Each row is where one point has got to under a steady rotation. How many ticks took it there?
The counts run from 0 to 317.
[139  69 139 113 146 137 170 170 181 149 146 177 163  73 146 120 125 159
 103 117 103 105 138 137 115 107  95  74 124 149 128 125 151 126 127 169
 104 107  95 128 129 104  79 143 132 110 130 134 108 132 113 142 120  77
 122 106 123 129 151 184 131 124 144] -> 57
[149  68  97 132 138 134 157 189 156 136 141 182 162  94 127 105 117 116
 124 171 108  81 135 135 131 135 139  93 117 160 133 123 119 125 122 117
 121 107 150 160 126 136 102 110 136 128 130 150 119 156  68 152  96  60
 158 126 103 142 112 139 149 126 154] -> 261
[134 106 101 160 128 139 147 113 160 116 146 173 178  72 144  75 152 133
 132 184 119 118 150 158 118 122 127  81 100 122 139 113 123 114 111 169
 134 123 147 153 132 121  90 119 134 131 124 158 109 140  79 143 117  51
 144 123 100 107 119 143 162 152 115] -> 67
[113  96  92 127 110 163 173 143 185 159 153 142 153  57 125 114 162 120
 131 135  95 112 119 154 109  73  84 100 106 127 113 102 140 104 136 160
 125 116  81 146 123 121 100 137 131 154 146 121 102 136 115 119 119  73
 148  88 111 139 126 146 167 132 146] -> 95
[152  99 108 174 140 147 170 138 126 131 161 166 170  89 161  85 143 132
 132 134 127  92 159 142 114 119 141  90  96 135 153 174 133 114 101 165
  99 120 135 139 110 118  80 122 140 101 127 133 131 139  83 149 153  52
 165 115  94 137 135 160 152 124 106] -> 21
[161 119 138 152 103 132 164 170 183 128 153 140 164  94 121 114 135 156
 122 150  77 107 126 132 122  79  88  59 112 105 140  95 144 121 104 143
  77 127 106 136 108 117  96 140 154 144 145 112 125 118  88 118 102  75
 160  80 106 120 145 150 166 146 150] -> 92
[131 144  87 130 127 145 187 147 142 128 164 116 133  68 138 137 159 130
 161 145 136  95 126 153  92 103  90 126 124 126 135 146 142  90 134 160
 123 122  81 175 132  77 108 127 152 155  91 110 113 173 107 129 138  64
 152 125 123 157 158 126 178 126  95] -> 160
[142 126 106 105 148 128 184 181 170 119 144 132 160  95 145 143 141 138
 120 144 129  97 126 150 116 126  92 128 150 164 141 136 128 111 144 179
 108 108  70 151 143 110  98 130 147 129  70 102 123 185 110 151 122  64
 149 128 118 153 168  98 158 104 119] -> 154
[175 114 152 122 131 102 171 187 149 117 147 144 141 112 147 127 107 181
 113 155  91  75 130 121 123 115  99  85 145 123 162 136 143 111 121 147
  76 122 105 143 123  98  99 108 162 126 112 126 117 145  76 146 117  63
 138 128 103 129 185 138 161 144 128] -> 314
[136  96  96 135 135 136 163 146 171 121 130 170 194 105 142 110 143 116
 112 173 124  94 163 156 137 128 129 129 119 153 131 120  96 118 135 158
 116 126 110 163 124 149  81 106 142 115 110 118 141 151  85 142 107  53
 179 114  77 128 153 115 157 119 123] -> 264
[132 115 100 139 120 147 176 117 144 120 159 134 148  57 156 117 149 145
 135 161 111 101 156 166 103  94  99 101 101  93 130 138 140  92 124 156
 121 138 108 182 124  79 100 126 156 147 116 125 110 125 119 124 136  64
 143 118 104 122 166 180 167 150  99] -> 48
[160  85  95 138 109 128 174 181 148 134 151 160 140 100 122 109 131 131
 138 165  98  69 142 126 104  95 114  80  96 112 125 126 131 110 107  96
 106 119 142 187 113 104 111 131 150 152 151 132 126 142  99 103 112  80
 150 108 110 145 137 182 163 152 129] -> 242
[120 113  93 130 131 153 168 170 168 141 158 127 157  61 141 138 157 115
 140 121 114 122 112 168 109  97  88 109 128 167 142 123 145 117 126 172
 110 101  77 130 120 111  96 129 123 133  96 114 120 162  97 156 118  67
 161 107 119 157 116  93 153 112 155] -> 141
[137 142  82 141 136 134 165 129 161 101 156 130 159  62 153 121 158 128
 156 176 136 121 152 166  99 123 102 100 113 128 138 129 135 104 123 157
 127 118 121 188 131  77 104 142 155 154  73 122 135 167 120 133 112  67
 147 142 120 134 148 131 166 139  88] -> 192
[137  97  99 117 133 152 199 155 143 147 143 158 157 102 145 118 145 130
 125 147 127  63 141 147 119 108 117 148 111 130 121 155 112  97 155 145
 127 127  88 170 136 137  90 108 149 131 140 120 106 151 101 125 139  55
 158 105  91 140 177 145 174 119 124] -> 278
[174 100 129 152 118 125 169 177 143 130 149 139 159 113 145 121 123 152
 115 142  96  75 146 119 129  94 111  97 122 123 155 141 131 119 114 141
  63 140  99 140 102 126  92 111 155 121 143 103 135 121  76 133 127  62
 164  97  81 138 175 141 164 130 144] -> 282
[150 132 114 138 131 124 163 137 121 112 155 145 147  98 146 104 140 147
 137 181 124  76 140 154 124 131 130 124 127 118 162 145 117 104 127 157
 110 131 123 166 135 115  96 101 156 131 107 142 109 149  66 148 126  38
 155 134  95 123 171 119 185 142  97] -> 309
[156  94 122  99 129 125 176 180 167 131 140 176 140 105 114 100 119 154
 133 172  92  70 117 124 111 112 107  95 111 115 117 111 129 115 135 116
 123 112 123 165 150 114 101 118 157 150 152 149  89 156  89 118 106  69
 124 125 119 127 150 165 176 143 126] -> 84
[120 120  81 131 137 153 166 148 148 124 148 145 150  81 140 110 162 113
 160 154 134  97 119 163 109 127 123 128 119 159 134 140 120 105 135 169
 135 102 106 156 140 118 101 119 134 132  94 141 108 183  81 151 127  46
 155 134 113 147 116  91 171 111 121] -> 147
[151 121  85 154 123 123 171 158 121 110 150 134 148  96 145 124 135 116
 152 182 131  80 152 152 115 124 126 108 114 129 158 147 125 103 107 122
 109 129 143 195 121  88 116 108 157 141  97 125 142 160  86 135 118  59
 168 134  94 153 138 131 163 137 104] -> 1
[150 100 110 144 104 147 160 164 154 146 159 168 146  87 112  94 134 130
 140 153  83  85 115 133 113  89 123  66  96 117 133 103 143 114 105 129
 109 105 146 140 120 125 103 123 131 149 161 148 107 143  66 130 111  66
 146 111 112 132 101 140 173 146 151] -> 98
[144 109 105 131 114 131 140 182 172 116 147 138 152  89 117 123 131 125
 144 183  91  97 106 143 125 107 101  76 136 128 148  82 136 121 108 112
 110 117 135 168 125 113 117 115 144 156 112 131 115 164  62 136  81  70
 161 121 106 142 114  96 169 141 150] -> 111
[169 102 131 149 130 136 171 207 161 137 156 149 152 113 121 112 130 147
 126 123 100  95 112 117 116 105 116  81 127 159 156 130 142 132 106 153
  80 100 107 106 119 132  96 130 136 112 126 122 126 162  65 148 122  67
 158 109 116 153 120 109 164 115 157] -> 137
[127  90 123  99 146 131 175 164 171 126 147 140 164  66 162 155 128 154
 109 152 118 108 147 160 113 113  77 105 147 138 128 131 137 110 148 159
 116 121  75 171 139  79  94 120 157 131  92 117 113 146 129 139 112  76
 136 124 107 134 187 165 139 130 117] -> 43
[172 121 117 151 142 119 190 165 141 108 144 141 165 120 158 120 140 142
 114 148 131  80 167 131 118 115 118 108 122 128 157 161 123 115 120 148
  79 134 103 163 115 107  91 114 163 111 110 100 147 146 102 131 139  61
 169 110  96 145 182 150 159 117  97] -> 8
[123  71 106 123 122 157 168 192 148 166 161 137 137  66 138 146 128 128
 120 112 100  90 116 146 112  87  83  94 127 143 134 135 146 114 130 140
  94 118  76 144 115  97 103 116 126 141 134 115 111 132 104 144 121  74
 149 105  97 158 141 146 144 123 172] -> 286
[133  78 133 122 137 124 138 195 158 134 149 145 159  75 147 142 112 149
 118 147  93 100 120 150 133 126  97  85 155 167 162 115 144 127 119 159
  92 114 112 141 130 107 108 105 136 123  94 132 114 154  69 173 102  61
 152 135 101 149 136 118 139 122 169] -> 300
[111 100 102 103 127 137 152 182 192 138 139 144 161  73 122 137 140 117
 123 161  98 115 105 164 124 105  82  98 139 164 126  79 134 125 137 145
 119 107  88 155 137 119 104 125 131 148 104 121 116 164  90 147  82  69
 149 117 112 142 123 104 161 121 158] -> 109
[134 118 105 137 128 164 195 155 158 148 153 158 154  96 130 100 163 128
 137 120 119  92 123 132 105  97 120 129 104 146 128 150 126 106 130 180
 118 104  77 122 129 144  80 132 129 113 142 124 101 160  85 136 152  52
 158  99 118 150 132 114 176 107 130] -> 134
[143 107 116 113 155 117 162 194 180 121 148 140 160  65 146 143 129 148
 125 155 122 123 136 150 106 140  91  77 151 171 138 118 151 127 112 152
 117  91 104 157 136  77 105 148 146 134  65 123 131 179 118 155 100  79
 128 141 136 148 138 127 133 120 131] -> 188
[156  81 122 133 131 128 179 203 138 141 157 125 141  88 145 159 113 139
 121 126 105  81 137 135 108  97  89  78 136 144 153 147 157 119 114 125
  76 114 100 158 108  74 112 124 149 129 120 110 132 149 113 131 123  83
 151 120 105 167 156 174 137 127 144] -> 12
[132  82 129 119 149 141 182 152 176 146 145 179 173  70 151 111 141 152
 108 117 105 116 155 141 116 108  97  96 115 140 122 137 142 114 140 179
 113 110  81 132 133 116  74 140 135 111 137 128 105 138 116 136 137  70
 131 107 118 123 165 180 138 124 129] -> 56
[130  80 100 114 149 142 157 171 199 138 140 161 185  62 152 131 146 123
 118 140 113 134 152 156 111 120  91  82 126 172 116 109 149 137 121 160
 123  99 103 154 124 104  85 151 133 129  98 122 139 160 132 133  95  88
 144 109 123 134 127 147 120 123 144] -> 220
